The rows of T fall into a few groups, and each row is roughly a mix of its group's hidden directions; one row fits no group.
T:
-11  8  22  7  15  1  -14  21  0  8
7  8  -2  7  -34  -14  3  6  8  -2
-10  23  3  10  5  -7  14  -11  0  23
2  -7  18  2  -22  -10  -20  -9  -12  5
14  -1  -9  -6  -3  20  5  30  1  -1
4  -14  -3  -18  10  2  -14  20  -19  1
8  -8  -3  5  -15  -15  -20  -16  -15  -13
-4  3  -15  5  -27  -18  15  5  -6  0
-9  10  -17  -1  -27  -10  8  -12  11  -3
-5  -3  -25  -11  2  -7  8  -16  -10  20
7  -1  -13  15  -10  -14  10  26  8  -6
0  -7  -8  -5  -27  -1  -20  3  7  17
-12  8  -9  -19  6  -25  -10  4  3  -14
0  11  -2  8  -6  7  23  -13  26  -1
8  -5  17  13  18  24  10  -3  -10  3
6  0  12  1  3  14  6  -29  17  9
-13  -2  16  -6  7  -23  -19  -2  -11  -9
11  2  13  7  17  5  3  26  5  -15
9  0  4  -2  15  18  -7  24  19  -4
-5  12  4  6  9  -18  -5  -30  4  8
-5  16  -1  -14  12  5  8  1  16  -26
17  -6  -2  0  -31  4  -4  17  -5  1
-22  12  -1  -5  10  -26  9  -1  1  -13
12  0  18  15  -5  13  0  -21  14  -10
3  5  -10  -4  12  29  8  19  8  3
-3  0  -9  3  10  -33  7  -11  -13  0
4  -13  -13  -7  -1  10  0  20  -24  14
6  7  -10  -2  25  -22  6  12  6  -10
16  14  -21  -3  -3  7  20  6  15  1
-5  -8  -2  -7  19  -3  -19  17  -19  9
-6  0  -16  -14  25  -6  -7  11  -3  18
8  -6  5  0  -30  -9  -3  17  -4  -15
12  -1  12  -2  8  23  1  1  27  -2
2  3  5  14  19  27  13  -1  1  12
-7  12  5  20  21  10  21  -5  -2  3
3  -6  -6  11  9  -26  10  -23  4  -4
-6  -7  -17  7  9  -26  12  -5  -13  10
-1  -13  -5  13  13  5  -7  -4  -15  28
9  -1  -22  14  -3  20  15  2  15  3
-9  -6  -5  18  19  11  -5  -17  8  16
4  -5  1  -9  -34  5  -7  13  3  -10
-14  -1  5  2  3  -32  -12  0  -15  -2
4  9  -4  6  17  2  17  29  3  -6
2  -2  20  6  -3  15  -12  25  -12  6
26  -16  -8  14  5  2  8  -6  14  -10
-3  6  -4  15  10  16  10  23  3  19
4  2  -9  6  6  15  -1  34  -2  6
4  -21  18  -6  5  14  -22  5  3  -10
-9  26  3  -8  -24  2  5  2  13  -3
15  9  0  2  -19  9  12  5  21  -16
18  -5  -11  21  -5  3  8  18  17  -2
-11  -2  19  10  -1  -23  -16  -17  -2  0
7  2  6  13  -21  -19  9  -1  3  -22
-3  0  6  12  -25  -14  -6  23  -4  -5
-2  -20  -2  5  -22  16  14  -10  4  -12
-7  4  8  -1  36  6  2  -14  -4  0
-8  -12  16  -5  -1  -14  -18  -20  -15  -5
19  -5  -20  -9  -10  19  16  3  -4  7
8  -3  9  11  -31  8  8  -15  -1  -7
-8  -11  -4  9  -5  -32  8  8  -10  5
6  7  2  13  -25  15  14  6  14  -11
3  -1  17  20  2  24  -4  15  1  11
15  -1  -8  -13  0  12  14  5  13  -26
-2  8  16  -4  -12  -10  -6  -30  8  -9
-10  -1  -15  -7  -1  1  2  17  -24  20
-6  15  -4  10  18  7  4  25  13  9
-2  1  -10  -21  22  -22  -10  1  0  -5
-3  2  10  -4  -26  -19  -10  13  -4  -13
-8  -14  -3  1  6  -4  -10  7  -27  22
-3  -7  12  -11  11  -10  -24  18  -7  -11
0  2  8  -1  39  5  3  2  -6  -2
0  5  -3  8  5  -11  9  -36  6  -2
-19  -9  18  8  -15  -14  -6  -4  -15  -10
0  15  4  12  -23  -16  3  -16  14  3
16  -9  -16  -25  0  12  13  0  -7  8
-2  -27  -9  -12  5  0  -6  -14  8  -19
5  -3  -17  13  10  9  11  28  6  6
4  -8  -9  1  11  16  18  -6  -19  20
-2  14  7  0  -6  -13  6  -4  22  -25
8  0  -30  -6  9  2  9  6  18  -10
3  18  -3  -4  1  -7  4  34  -6  3
-13  10  19  16  -15  -17  -2  -13  1  -9
17  0  13  5  -21  0  -7  -3  17  -18
-16  0  9  10  -12  -18  -7  2  -25  1
6  -5  -11  2  -32  -18  4  -9  -1  -1
7  -2  -9  8  -6  -26  14  -23  4  -3
6  0  -25  -14  13  -5  9  1  19  -12
-3  2  -15  -17  -6  -24  2  -19  2  -12
-13  0  -2  9  -10  -31  -1  -4  -13  10
20  -4  1  7  -28  -6  0  6  11  -12
-11  1  -15  -22  13  3  12  13  -16  -4
3  -4  -6  3  -16  -29  7  -19  -8  2
-4  -1  -9  3  20  14  15  0  -14  22
12  12  0  -3  -17  20  5  11  20  -9
4  8  -13  -3  6  22  13  -17  5  19
-7  10  8  6  25  2  -11  21  3  14
2  8  -15  17  -9  -3  29  10  -3  6
-5  3  -28  -1  -6  -20  14  -11  -7  -3
-1  15  7  23  -3  14  7  8  -2  22
-9  -7  -7  -20  0  7  -4  21  -21  11
-2  4  5  16  27  13  6  8  -3  17
-7  21  -11  -10  -22  11  9  7  0  14
-20  10  -6  -2  22  8  4  23  -1  4
5  4  3  7  32  7  11  18  -4  0
0  6  -1  -20  23  2  0  -17  9  -17
-3  -1  -3  -4  -4  -34  3  -8  -12  -15
6  14  10  -7  -12  13  1  2  23  -20
14  -3  -18  -13  -15  14  10  -16  12  3
4  4  -2  5  21  12  2  30  7  9
13  3  14  -2  -5  -13  -29  3  -10  -11
4  7  -16  -2  0  24  11  23  4  8
Here is one row of each group, with its name. Which group are the others in?
15  -11  -21  0  -17  16  9  12  -2  -10
Z
-1  -3  -21  -5  -30  -10  8  0  -5  7
N
8  5  -4  -6  -12  26  0  26  3  1
S

-1  -11  24  12  7  -7  -23  4  2  -11
S
-11  1  26  3  7  14  -19  15  -2  -4
N
2  -12  -27  0  1  11  14  -17  -5  12
Z
-11  10  6  3  -15  -23  5  -15  -18  3
Z
4  1  -20  -19  1  -17  2  16  -3  -17
Z
-10  25  -5  -1  -24  0  7  -1  7  15
S
-10  4  -19  -9  -6  -1  10  14  -20  18
S
11  3  -9  0  -4  18  21  -19  13  11
Z
3  -15  4  -14  9  -2  -23  9  -22  1
Z
